128 stands for zero in the data rows.
Here are some points:
[156  85 123 136 128  80  65 121 116  93  83 155]
[117 113  95 141 111 125  51  90 120  75 129 133]
[113 115 133 141  82 150  95 133 124 121 216 163]
[160  58  91  67 199  47 143  40 183 169  99 132]
[107 181 186 150 177 187 255 139  76 204  39  75]
[137 190 113 200 133 119  91 205  52 143 156  89]
[142 123  94 148  65 106  59  47  92  63 119 100]
[206 139  40 164 171 148  82  82   1  16 170 204]
[128  74 123  90 124 127 185 118 107 122 153 196]
[193 109 170 108 126 168 157 115 148 114 108 103]
[161 105 166 167 113 149 154 118  95  89 106 148]
[152 126 190 106  94 163 132 185  72 121 133 125]
[140 150 139 163 157 108 170 105  95 162 118 130]
[104 107 189 119 121 124 167 169  79 123 140 175]
[ 34  25  36 219  43  20  88 231   0  93 163 149]
[117 147 149 138 164 148 217 146  88 163  92 115]
[ 53  75 108 209 106  54  25 122 168  82  97 127]
[133  89 143 142 203 119 131  73 108 136  90 137]
[ 99 168 148 161 122 183 150  90  80 142  90 102]
[133 204 193 118 237 182 255 135  65 202  86  72]
[141 185 199 147 119 139 163 177 123 151 124 198]
[136 157 162 132 113 114 101 138 103 147 130 129]
[133 149 116 151  67  68  19 146 101 111 135 147]
[116 132 107  95  91 182 134 114 143 150 196  64]
[167 118 166 111 143 128 110 124 125 114 120  87]
[143  29  72  75 105 146 148 127 175 143 141 178]
[168 158 102 111 126  78 128 143 145 120 105 100]
[  6  80   6  95 247 109 110 100 160  49  29 167]
[ 93 101 118 127 175 168 194 115 131  96 109 181]
[ 79 103 160  52 142 197 191  77 109 127  82 147]
[116 101 138 131 100 132 117 100  82  91 148 170]
[153  89  99 123 132  87  86 106 165 135 107 138]
[ 85 211  82 147 204  83 175 187  77 173 162  53]
[194  87 168 127 104 104 145  95  91  88 112 207]
[ 89 150 141 140  85 123  80 166  95 105 182 153]
Then 22 other points, each followed by its number:
[101 145 146 120 130 115 176 161 130 145 133 139] 0
[133 173 141 132 152 174 149 103  75 132  99  78] 1
[113 120  95 103 104 131  47  91 153  82 193 123] 2
[ 86 110 118  52 130  95  55 155  86 172  62 114] 3
[ 74 113  83  88 112 128 201 141 149 103 176  38] 4
[132 182 133 133 109 113  73 156  78 137 125 149] 5
[146 244 141 146 182  73 219 163 215 108  75   0] 6
[126 108 125  90 170 101 155  97 142 119 142 132] 7
[ 67 138 120 182 103 152 133 150 183 143 132 122] 8
[ 96  71 157 129  97  98 139 140 113 146 168 191] 9
[ 83 165 115  63 103 138 104 180 147 212 119  83] 10
[ 23  45  79 167  80  26  87 255   0  88 158 133] 11
[151 133 122 161  96  35   0 186  85  89 106 174] 12
[126 126 121 126 149 119 164  22 131  84 146 230] 13
[143 134  65 120 108  71  55 119  97 111 113 115] 14
[168 142 185 144 153 171 125  91  99 104 167 134] 15
[ 88 153 146 123 156 115 176 149 146 121  88  63] 16
[161 159  95 154 145  91 110 114 114 123 167 146] 17
[240 144  88 156 116  77  94 223 184  58 114 106] 18
[185  96  91 170 211 151 185 158 137 154 143  99] 19
[128  96 165 153 170 150 124  77 117 106 130 156] 20
[ 37 138 139 119 116 148 123 181 108 222 163 122] 21
Which three of these numbered points are nearest to each point below by angle, seen from the average point of the first points? Their numbers follow each, nearest first.
[173 165 111 113 130 152 160 110 194 200 186 148] > 17 19 0
[119  40  72 135 170  76  39 135 128 147  60 132] > 3 14 12
[  0  92  80 190 133 166 116 132 244 134  99  92] > 8 16 4
[139 103  97 125 102 124  85 131 112 114 122 120] > 14 2 12
[131 157 173 130 165 129 174  68 171 104 115 144] > 13 7 20
[ 62 116 124 111 134 145 132 176 140 168 156 133] > 21 10 0
[ 83 121 180  88 108 143 145 140 115 105 176 141] > 9 0 21
[171 142 108  96 119 130  72  88 153  99 218 117] > 2 17 15
[ 91 160 120 122 110 148 113 181 172 157 146  79] > 10 8 21
[130  87 113  91 187  77 174  76 202 125 102 153] > 7 13 6
[ 54 111 116 215  97  89  63 156 169 109 106 132] > 8 12 11
[136  72 112  91 136  95 125  91 191 114 116 130] > 7 2 13
